One hidden turn or mirror swaps the rows below in pairs. Which row is each named row swapped with?
The rows were stretched afterwards, more along some directions than others.
z509: [ 2.09  0.42 -1.11 -0.45 -1.01 -0.31 -1.43 -0.25 -2.48 -2.77 -0.45 -0.03
 -1.38 -1.67  1.47 -1.85  0.78  0.94 -1.36  0.86]
z584: [ 0.55 -0.08  0.29  0.85 -0.85  0.47 -1.06  0.31  2.95 -1.17 -0.48 -2.83
 -1.00  0.38 -0.74  0.50  0.08 -1.79  0.37  1.11]
z543: [-0.21  1.04  2.35  0.49  1.25  1.83 -1.80  2.68  1.19  0.02  0.24 -1.59
 -0.81 -0.44  0.46  2.27 -1.71 -0.14  0.37  0.04]
z622: [-0.81  0.51 -0.37  0.51  1.23  0.63  1.14 -1.78 -1.10  0.77 -2.05 -0.66
 -0.12  1.55  3.42 -2.33  2.72  0.21  1.30  0.34]
z742: [-0.03 -0.95 -0.91  2.06 -0.30  0.16  1.21 -1.43 -0.07 -2.38  0.17  0.18
 -0.08 -1.27  1.29  0.44  1.50 -0.14 -2.32  2.99]
z189: [ 2.28  0.14 -1.05 -1.14 -0.51  0.64 -1.90 -1.09 -0.01 -2.53 -2.74 -1.26
 -0.96  1.11  0.66  2.13  0.43  2.21  1.87  0.27]
z522: [ 1.79  1.05 -0.02  0.60  1.67  2.18  0.50 -0.15 -1.80 -3.14 -1.37 -1.76
 -1.32 -2.03  2.64  2.14  0.20 -0.24  1.30  1.06]
z249: [ 0.04 -0.02  2.17  0.83  1.67  4.07 -0.99 -0.38 -0.53  0.69 -0.81 -0.06
 -0.94 -0.20  1.18  0.24  0.83  0.62  1.54  0.03]
z968: [-0.18  0.57  2.37  0.73  1.14  2.45 -1.68  2.69  0.66 -0.18 -0.17 -1.48
 -0.85 -0.90  0.02  2.81 -0.90 -0.41  0.48 -0.35]
z248: [-2.05  1.61  2.58  0.55 -1.44 -2.22 -0.21 -0.04  1.66 -1.03  2.40 -1.06
  0.93  2.75  0.46 -0.65  0.38  1.84 -1.36  1.37]
z611: [ 1.55  1.11 -0.28 -0.71 -0.70 -0.48 -1.97 -0.58 -2.51 -3.24 -0.43 -0.94
 -1.35 -1.92  1.61 -2.38  0.56  1.65 -1.26  0.94]
z874: [ 1.61 -1.05  1.84  1.88  0.95  0.14  1.57  2.01  1.50  1.22 -1.79  0.62
  1.75  4.43  0.15  0.47  1.68 -3.16 -0.31  0.71]
z858: [-0.16  1.23  1.74  0.12  1.25  1.51 -2.14  2.45  0.38  0.19  0.29 -1.89
 -1.37 -1.02  1.45  2.12 -1.55 -0.01  0.13 -0.69]
z22: [ 1.59  0.57 -0.23 -0.98  2.48  2.34  0.81 -0.94 -2.06  0.79 -3.52 -0.13
  0.86  0.82  2.32  2.40  0.80  0.34  1.89 -1.16]
z531: [-1.07  1.34  1.92  0.46 -1.75 -1.96  0.01 -1.30  1.10 -1.42  1.78 -1.41
  0.25  2.97  1.56  0.11  0.90  2.18 -0.52  1.32]
z90: [-0.64  0.24 -0.27  1.35 -0.78  0.46  1.74 -0.47  1.18  1.63 -0.62 -0.12
  2.23  1.81 -2.23  1.09 -0.09 -0.38 -0.55  2.07]
z727: [ 0.25 -0.75 -0.14  2.14  0.35  2.88  0.88  0.82 -1.38 -0.01 -1.38  0.01
 -1.19 -1.35  1.52  3.71  0.78 -3.51  1.23 -0.60]
z726: [ 1.49 -1.63 -0.85  1.56 -1.47  0.43  2.30  0.34 -0.87 -2.08 -0.20 -0.49
  0.26 -0.71 -0.71  0.07 -1.19 -2.28 -0.84  1.58]
z870: [ 0.01 -0.22  1.13 -0.79  0.68  0.37  1.97  0.46 -1.85  0.12  0.40  1.86
  2.13  0.49  0.43 -2.51  0.37 -1.56  1.37 -0.88]
z484: [-2.39  1.72  2.76  0.47 -2.30 -2.58 -0.40 -0.43  1.05 -1.31  2.66 -1.36
  0.63  2.56  0.33 -0.42  0.76  1.95 -1.09  0.51]
z367: [ 1.60 -1.98 -2.05  0.91 -0.51  0.61  0.76 -0.65 -1.22 -0.15 -1.59 -0.72
 -0.04 -2.23 -0.98  1.31  1.70 -1.44  0.98  0.22]
z556: [-2.22  1.90  2.49  0.97 -2.33 -2.63 -0.09 -0.70  1.73 -1.32  2.34 -0.95
  0.84  3.24  0.41 -0.60  1.37  1.47 -1.17  1.00]
z98: [-0.24  0.90  1.67  0.61  1.54  2.15 -1.49  3.14  1.02  0.88 -0.18 -1.02
 -0.73 -0.65  0.35  2.49 -1.24 -0.97  0.14 -0.37]
z470: [ 0.71  1.24 -0.69 -1.22  1.30  2.47 -1.58 -0.47 -0.33 -2.66 -2.13 -1.72
 -2.20 -0.48  3.10  1.46  0.53 -0.08  1.84  0.02]
z94: [-0.27  1.55  2.27  0.25  0.89  1.75 -2.57  2.30  0.69 -0.52  0.37 -2.07
 -1.09 -0.71  0.69  2.69 -1.02  0.55  0.37 -0.64]
z327: [ 0.05  0.97  0.73  1.42  1.89  0.74 -0.74  1.48  1.30  1.32 -2.81 -0.58
  1.45  0.60 -0.29 -1.64  0.77 -1.81 -2.90  0.82]
z375: [ 0.12  1.22  1.48  0.11  1.45  2.07 -2.44  2.55  0.90 -0.06 -0.24 -1.32
 -1.42 -1.31  0.71  2.17 -1.43 -0.06  0.55 -0.48]
z623: [ 0.19  0.93 -2.44  0.10  1.30  1.09 -0.27 -0.91 -0.13 -0.67 -2.77 -2.09
  0.64 -1.28  1.74  1.14 -0.70 -1.26 -0.05 -0.25]
z149: [-0.18  1.14  0.76  1.16  1.81  0.13 -1.07  1.09  1.03  0.97 -2.95 -1.21
  1.32  0.89  0.18 -1.80  1.02 -1.07 -3.04  1.05]
z948: [ 1.66  1.13 -0.84 -1.03 -1.10 -0.47 -1.65 -0.62 -2.12 -3.48 -0.52  0.15
 -0.92 -1.95  1.15 -1.85  0.73  1.82 -1.10  0.71]
z205: [ 1.61 -1.18  0.08  0.07 -0.48 -1.42  1.91 -1.28  1.92  0.26 -0.32 -0.06
  1.88  3.07 -0.74  0.78  1.95 -2.26  0.17  1.34]
z291: [ 2.05  0.82 -0.71 -0.96 -1.03 -0.58 -1.79 -0.18 -2.42 -2.92 -0.59 -0.23
 -1.01 -1.76  1.32 -1.64  0.72  1.44 -1.18  0.66]
z914: [-1.47  1.77  2.08  0.33 -2.41 -2.50 -0.28 -1.61  1.22 -2.26  2.20 -1.79
  0.15  2.69  0.80 -0.03  1.13  2.44 -0.19  0.94]
z899: [ 0.26 -0.61 -0.15  0.58 -0.61 -0.19  1.73 -3.28  0.07 -0.17 -0.51 -0.32
 -0.57  1.95  2.18 -0.31  0.53  0.07  2.02  1.21]
z93: [ 0.04  1.50  0.67 -1.67  0.50 -0.71 -0.17 -1.14  0.13 -1.02 -0.69  0.13
  0.27  2.05  2.46  0.65  3.36  1.02  1.48 -0.20]
z63: [-0.44  0.12 -0.45 -0.21 -0.82 -0.90  1.70 -0.74  0.30 -0.29 -1.28  1.51
  3.45  1.36 -1.30 -1.69  1.52 -1.10  0.08  1.33]
z741: [ 2.15  1.27 -0.38  0.17  2.73  2.85 -0.90  0.01 -0.17 -1.42 -3.90 -2.44
 -0.38 -1.07  3.25  0.29  0.09 -2.40  2.06 -0.07]
z589: [-1.81  2.04  2.67  0.67 -2.03 -1.96 -0.46 -0.63  1.28 -1.67  2.14 -1.60
  0.55  2.88  0.94  0.72  0.79  1.98 -0.60  0.92]
z866: [ 0.10  0.67  0.19  0.98  2.07  0.29 -0.83  0.53  0.68  1.20 -3.21 -0.73
  1.34  0.77 -0.05 -1.38  1.45 -0.80 -2.72  0.91]
z443: [-0.03  0.88  0.35  1.37  1.44  0.09 -0.36  1.07  1.20  1.27 -3.12 -0.76
  1.83  1.04 -0.66 -0.95  0.71 -1.78 -2.60  0.97]
z234: [ 1.88  0.70 -0.35 -3.28  3.47  2.03 -1.28  0.41 -1.12 -0.06 -3.23 -0.16
  1.05 -0.27  2.78 -1.67 -0.73  1.17  0.47 -0.27]
z89: [-0.10  1.02 -0.11  1.13  1.82  0.08 -0.93  1.11  0.32  1.52 -2.75 -0.77
  1.41  0.19  0.23 -1.18  0.92 -1.25 -3.58  1.21]
z783: [ 2.17  1.09 -0.81 -0.78 -0.81 -0.18 -1.32 -0.22 -2.45 -2.93 -0.86 -0.16
 -1.20 -1.46  1.84 -1.34  0.32  0.85 -0.42  0.49]
z558: [ 0.95 -0.07  1.31  0.14 -0.96 -0.66  0.04  0.23 -0.23 -3.37 -0.59 -1.91
  2.10  0.25 -0.40 -0.94  1.39 -1.41 -1.85  0.26]

z531 is swapped with z968
z543 is swapped with z589
z291 is swapped with z149
z98 is swapped with z914
z93 is swapped with z584
z948 is swapped with z327
z470 is swapped with z205
z623 is swapped with z870
z367 is swapped with z622

One hidden turn or mirror swaps the rows below in pairs. Which row is each named row swapped with?
The rows were stretched afterwards, more along some directions than others.
z10: [-1.33  1.39 -0.17  1.27 -2.88 -0.41  0.40  3.33 -0.56  1.44 -1.42 -0.05
  0.47 -1.11  0.47 -0.10]
z894: [ 0.53 -0.52 -2.71  2.25 -0.24  2.16  3.20  2.58  1.11  0.42 -0.73 -0.68
 -1.81 -1.96 -0.27 -1.01]
z262: [-1.43  0.95  0.60 -0.12  0.46 -1.91 -0.81 -0.14 -0.82 -0.23 -2.33  1.98
  2.00 -1.09 -0.89  1.75]
z292: [-2.33  1.41  0.44  0.94 -2.81 -0.02 -0.39  2.97  0.10  1.48 -0.21  0.12
  0.89 -0.16 -0.26  0.10]
z643: [-1.61  0.34  0.20 -0.61  0.54 -0.90 -0.82  0.31 -1.10 -1.53 -2.05  1.53
  2.04 -1.15 -0.81  1.54]
z223: [ 1.47 -1.06 -3.50  2.47 -0.75  1.43  3.37  3.15  0.01  1.51 -1.22  0.56
 -0.37 -0.07  0.84 -1.76]
z905: [ 0.86 -1.74 -2.44  1.64 -0.83  1.58  3.17  2.23  1.35  0.84 -0.85 -0.13
 -2.12  0.34  0.32 -1.74]
z396: [ 0.09  0.84 -2.10 -0.68 -4.93  0.76  0.14  4.24  1.49 -0.89  1.59 -1.04
 -1.18 -0.31 -4.09  1.73]
z186: [ 0.00 -0.23 -1.63 -0.86 -3.59 -0.75  0.45  1.97  0.42  0.43  0.34  0.13
 -0.05 -1.11 -3.28  0.39]
z949: [ 1.06 -0.44  1.33  1.04 -0.17  1.89  1.92 -0.60 -0.85 -0.03 -1.64  2.78
  0.99  1.36  2.60 -1.22]
z244: [ 0.45 -1.87 -2.05  2.52 -1.86  0.97  2.67  2.33  1.08 -0.67 -0.78  0.26
 -2.19  0.06  0.27 -1.31]
z281: [-1.95  1.19  0.91  1.11 -3.22  0.17  0.35  2.76  0.44  1.00 -1.32  0.23
 -0.02 -0.35  0.37 -0.32]
z758: [-0.42  0.67 -1.11 -0.81  0.27 -1.13  0.83 -0.64 -1.10 -1.26 -4.21  2.89
  1.87 -1.06 -0.13  0.58]
z92: [ 0.79 -1.02  1.34  0.81 -0.66  2.49  1.25  0.66 -0.38 -0.91 -0.84  2.60
  1.23  0.75  0.61 -0.74]
z376: [ 1.06 -0.68 -3.06 -0.29 -4.25 -0.62  0.61  2.86 -0.11 -0.51 -0.96  1.24
  0.42 -1.51 -2.21  0.33]
z142: [-0.30 -1.12  1.75  1.10 -1.08  1.93 -0.39 -0.03 -0.02 -0.21  0.00  1.84
  1.50  2.18  0.69 -0.09]
z546: [-0.83  0.79  0.26 -0.57 -0.51 -1.11 -0.52  0.93 -0.31 -2.64 -3.38  2.91
  0.96 -0.22 -0.46  1.40]
z378: [ 0.98  0.20  1.17  1.22 -0.22 -1.07 -0.86  0.42  0.11  0.74  0.75 -0.53
 -1.44  1.62 -1.81  0.57]
z690: [ 0.00  0.36  2.52  2.85  0.32  2.23  0.38  0.14 -0.20  0.08  0.50  1.40
  0.70 -0.03  2.10  0.10]
z469: [ 1.09  0.65  0.41  0.87 -0.40 -0.67 -1.35 -0.04  0.38  0.53 -0.03 -0.07
 -0.54  1.93 -1.89  0.58]
z198: [-0.24 -0.69  1.35  1.72 -0.35  2.30  0.20  1.20 -0.01 -0.84  0.05  2.11
  0.82  0.45  1.38  0.56]
z793: [-1.84  0.22  1.01  0.19 -0.86 -1.77 -1.36  0.44 -0.47 -2.45 -2.70  2.62
  0.83 -0.17 -0.28  1.19]
z614: [ 0.45  0.37 -0.98 -0.96 -4.50  0.12  0.55  3.21  1.48 -1.15  0.65 -0.47
 -0.28 -0.97 -4.07  1.36]
z131: [-1.79  0.81  1.28  0.03  0.27 -1.02 -0.87  0.09  0.01 -1.64 -2.25  1.95
  1.36 -0.95 -1.30  1.47]
z504: [-1.65  0.90  0.24 -0.45 -0.77 -0.97 -0.85  1.67 -0.16 -1.53 -2.65  1.68
  1.42 -1.30 -1.83  2.07]
z211: [ 0.52  0.29 -0.99 -0.39 -4.22 -0.41  0.45  2.64  0.77 -0.98 -0.26 -0.05
 -0.03 -1.72 -3.22  0.09]
z811: [-0.35 -0.14  2.79  2.45 -0.66  2.26  0.07  0.62  0.12 -0.57  0.11  1.80
  0.89  1.57  1.50 -0.10]
z511: [ 1.19 -1.14 -2.19  1.35 -1.43  1.57  4.62  3.63  0.83  0.27 -1.69  0.58
  0.32 -0.50  0.62 -1.32]
z883: [-2.37  1.38  1.37  1.02 -2.90 -0.11 -0.06  1.68  0.23  0.92 -1.30  0.69
  0.44  0.02  0.34  0.23]
z964: [-1.62  1.69  0.09 -0.07 -1.02 -0.42 -1.42  1.90  0.15 -1.63 -1.62  1.19
  0.49  0.09 -1.88  3.13]
z173: [ 1.33 -1.41 -1.79  1.83 -1.35  1.83  3.77  3.80  0.97  0.54  0.02 -0.96
 -1.67  0.36  0.50 -2.22]
z878: [ 1.00 -0.71 -1.70  2.40 -0.43  1.31  4.50  3.32 -0.13  1.56 -0.37 -1.40
 -0.13 -1.10  1.32 -1.65]
z980: [ 0.53 -0.85 -1.67 -0.44 -4.60 -0.58  0.21  2.93  0.81 -1.60  0.99 -0.10
 -1.52 -0.55 -3.17 -0.43]
z694: [ 0.09 -0.78 -2.05 -0.38 -5.02 -0.19  1.07  3.09  1.02 -0.86  0.74 -0.37
 -0.13 -1.01 -3.28  1.00]
z311: [ 0.20 -0.55  2.02  1.53 -0.97  1.97  0.23  0.03  0.99 -1.20 -0.36  1.71
  0.10  0.28  1.27  0.72]
z170: [ 0.01 -0.81  1.69  1.42 -0.15  1.80  0.16  0.08 -0.31 -1.52  0.43  1.52
  0.35  0.52  1.92 -0.90]
z756: [ 1.35  0.49  1.00  1.93  0.15 -0.59 -1.53  0.75  0.50  0.50  1.00 -0.98
 -1.41  1.27 -1.79  0.48]
z344: [ 1.26  0.18  0.08  1.65 -0.11 -0.94 -1.40  1.41  0.22  0.85  1.43 -1.38
 -1.32  0.94 -1.96  0.32]
z510: [ 0.27 -0.84 -0.93 -0.57 -4.57 -0.31  0.52  3.21  1.22 -1.11  0.73 -0.14
 -0.98 -1.29 -3.33  0.17]
z490: [ 1.04 -0.98 -2.38  1.53 -0.99  2.41  4.39  2.45  1.41  0.23 -0.16 -0.14
 -1.57 -0.20 -0.26 -1.12]
z859: [-0.99  0.16  0.53 -0.61 -0.92 -2.00 -1.04  0.62 -0.27 -1.98 -3.92  2.26
  1.05 -0.92 -1.03  0.90]
z951: [ 0.87 -0.22 -2.52 -0.49 -5.26  0.37  0.87  3.78  1.12 -1.72  0.05  0.59
 -1.35 -0.65 -3.71  0.30]

z142 is swapped with z878
z490 is swapped with z198
z10 is swapped with z469
z504 is swapped with z614
z170 is swapped with z244
z883 is swapped with z344
z756 is swapped with z281

